(in the rows, 128 means zero)
One turn moves each row of this set onto another row. After a few examples, where does it send each row asked below?
J431: [ 90 170 166 150 159 108  99 127 106 154 162 136 132  92 126 134 102 149]
J984: [120 115 133  94 170 102  96 111 149 149 187 127 142 133 122 118 121 154]
J639: [134 128 124 109 153 110 120  91 132 115 105 145 119 159  91 153 138 119]
J407: [109 160 137 147 184  85 133  98 114 125 151  97 147 123 135 122 165 149]
J766: [132 149 140 150 144 131  84 113 104 152 135 154 131 155 118 134 108  90]
J342: [138 153 137 102 135 103  79 147 145 160 184 122 103 124 120 150 127 143]
J94: [125 145  94 140 178 107 117 116 131 156 171 136  92 128 102 159 137 135]
J513: [120 136 117 124 134 104 120 104 144 126 139  97 143  55 120 138 105 129]
J977: [168 159 133 157 143 132 117 151 140 136 147 115 148 106 104 174 134 135]
J42: [133 123 173 146 137 137 110  81 110 143 134 122 133 136 111  99 153 159]
J772: [151 157 107 157 125  97 107 152  99 108 159 101 109 104 101 141 143 145]
J939: [109 115 161 119 158 104  83 104 104 141 155  99 107 160  98 128 118 139]
J645: [166 155 149 131 123 119 121  97  96  85 161 102 145 115 110 128 112 124]
J609: [155 177 134 161 153 111 156 105 135 149 134 139 157 108 134 148 129 123]
J827: [119 138  98 118 125  94  92 128 120  93 145 119 136 144 105  99 134 142]
J150: [134 159 140 109 122 107  78 151 142 156 187 116 107 121 110 154 135 133]
J417: [132 129 100 122 158  93 111 106 158 124 164  96 141 139 132 137 122  91]
J948: [119 144 126 130 138 144 101  71 101 128 116 106 155 142 125 115 113 134]
J781: [118 168 133 143 145 101 122 143 139 135 112 113 124  95 142 154  87 120]
J968: [163 158 128 148 153  85 120 111  99 113 113 138 129 141  83 153 147 114]
J18: [130 159 151 116 133 134  85 165 139 126 114 117 150 125 118 103 125 114]
J873: [136 155 134 139 168 121 122  92 127 119 139 146 104  96 149 145 123 185]
J516: [143 144 134 146 175  83 129 136  94 151 146 146 105 136 145 129 164 136]
J179: [ 87 170 162 145 154 116  95 125 109 154 168 134 130  92 138 144 114 150]
J751: [131 131 188 149 136 135 112  87 116 140 142 124 129 126 106 102 166 150]
J83: [146 138 187 152 149 125 134 139 104 130 134 128 148 119 121 112 135 167]
J208: [109 109 168  92 126  97 118  83 123 116 171 123 110 110  98 141 133 127]
J458: [128 151 167 119 119 109 108 101 105 141 149  86 162 109 150 125 102 125]
J60: [133 119 124  95 129 105 111 149 112 156 129 104 150 149 111 119 127 106]
J815: [115 127 125 127 161  75 104 103 149 104 137 168 124 105 126 135 145 166]
J97: [129 150 134 109 104 116  86 138 108 125 163 123  94 117 135 142  97 133]
J852: [119 117 140 139 144 120 112 117 118 160 145 131 107 118  98 174 184 134]
J157: [126 132 124 126 140 103 112  96 146 119 152 100 139  51 118 143 115 124]
J75: [108 150 148 149 181  86 141  93 121 114 149 101 143 125 132 121 162 151]
J851: [164 160 126 140 158  87 127 117  96 122 108 136 124 142  92 147 149 117]
J713: [129 144 134 152 138 125  77 102 106 151 139 148 123 153 127 127 107  90]
J112: [128 106 102 148 156  80 127 126 127 114 138 100 125 137 113 133 124 171]
J847: [132 131 140  98 116 137  85  77 123 139 151 127 132  93 125 137 168 122]
J908: [138 153 154 142 126 111 120  85 143  88 129 148 124  99  90 146 105 141]
J555: [132 135 111 121 165  89 110 104 171 131 153 100 139 147 132 134 127  94]
J499: [134 125  98 109 162 117 123 120 140 139 154 105 154  76 134 147 156 147]
J505: [133 151 148 132 156 127  90 123 127 136 114 152 126  80 158 131 165 131]
J656: [144 122 171 119 151 107 101 155 140 152 146 118 144 130  86 136 168 133]
J423: [141 167 162  90 143 146 110 114 118 160 128 149 131 107 142 133 120 120]

J713 moves to J555
J150 moves to J968
And these:
J97 moves to J639
J766 moves to J417
J645 moves to J208
J908 moves to J847
J873 moves to J423
J609 moves to J458
J851 moves to J513
J815 moves to J505
J781 moves to J948

One turn moves each row of this set onto another row. After a few examples, where does it send each row asked below?
J785: [117  98 154 147 138 110 127  83 142  98 124 144]
J994: [ 96 122 135 157 178 119 137  90 121 114  92 136]
J696: [125 120 127 160 135 126 166 171 145 123 128 101]
J973: [109 126 145 162 129 131 169 163 155 135 135 125]
J372: [126  96 114 149 141 164 131 160 141 166 110 138]
J531: [128 134 111 143 152 153 113 151 141 151  86 103]
J931: [ 99  98 141 150 163 131 128  88 124 130 110 165]
J762: [161 115 136 115 141 132 147 161 115 144 133 101]
J545: [100 103 138 141 156 127 124  83 126 126 103 165]
J365: [127  96 152 127 168 116 145  91  94 127 123 149]
J140: [107 101 133 158 158 135 128  83 132 139 109 168]
J728: [177  99 143 122 126 129 118 157 131 141 106 112]
J935: [ 97 124 139 149 175 115 144  93 113 119 100 146]
J348: [130 123 141 160 124 113 141 170 163 123 122 105]
J306: [170 109 145 125 143 120 142 167 114 146 114 105]
J36: [174 121 148 125 132 129 142 140 130 120 102  88]
J51: [112 108 148 144 135 107 129  79 139  97 115 146]
J89: [123 122 138 159 108 138 130 143 181 117 115 118]
J249: [103 112 154 143 154 102 160  98 120 110 133 149]
J189: [138  98 126 152 108 144 127 152 170 125 127 122]
J629: [128 123 120 152 152 142 110 163 144 152  80 118]
J565: [124 104 144 156 132 111 133  77 149 103 125 143]
J936: [105 128 128 164 178 117 144  90 121 124  91 137]
J681: [124 139 123 147 168 150 145 152 123 156  79 110]
J999: [129 128 109 155 154 147 129 159 137 140  82  98]
J848: [132 113 148 128 163 108 132  83 107 105  99 132]
J562: [129  96 153 122 158 119 143  86  99 126 122 158]
J57: [121 117 118 137 149 158 127 163 133 172 110 132]
J85: [174 104 126 128 125 142 122 143 136 123  99  92]
J484: [130 106 144 156 112 123 134 170 169 136 132 125]
J897: [141  95 146 133 164 119 154  88 100 137 126 152]
J91: [149 113 139 136 162 114 133  73 113 112  99 124]
J53: [133 113 127 139 141 170 117 141 140 168  88 141]
J711: [161  96 132 127 140 142 158 167 111 150 129 114]
J791: [122 116 126 150 155 145 126 173 135 171  96 134]
J113: [172 109 133 113 121 139 116 144 135 136 120 101]
J724: [112 114 147 159 155 100 170  97 125 111 138 139]
J252: [107 112 156 151 159  99 160  99 121 101 134 139]
J172: [118 137 128 151 127 125 148 164 159 122 129  95]
J419: [138 105 152 130 164 113 126  82 108 105  99 132]
J618: [121 109 132 146 109 140 128 157 169 136 144 124]
J857: [170  97 156 115 125 142 152 147 121 150 133 127]

J252 moves to J365
J618 moves to J113
J681 moves to J973
And these:
J545 moves to J51
J189 moves to J85
J936 moves to J724
J629 moves to J348

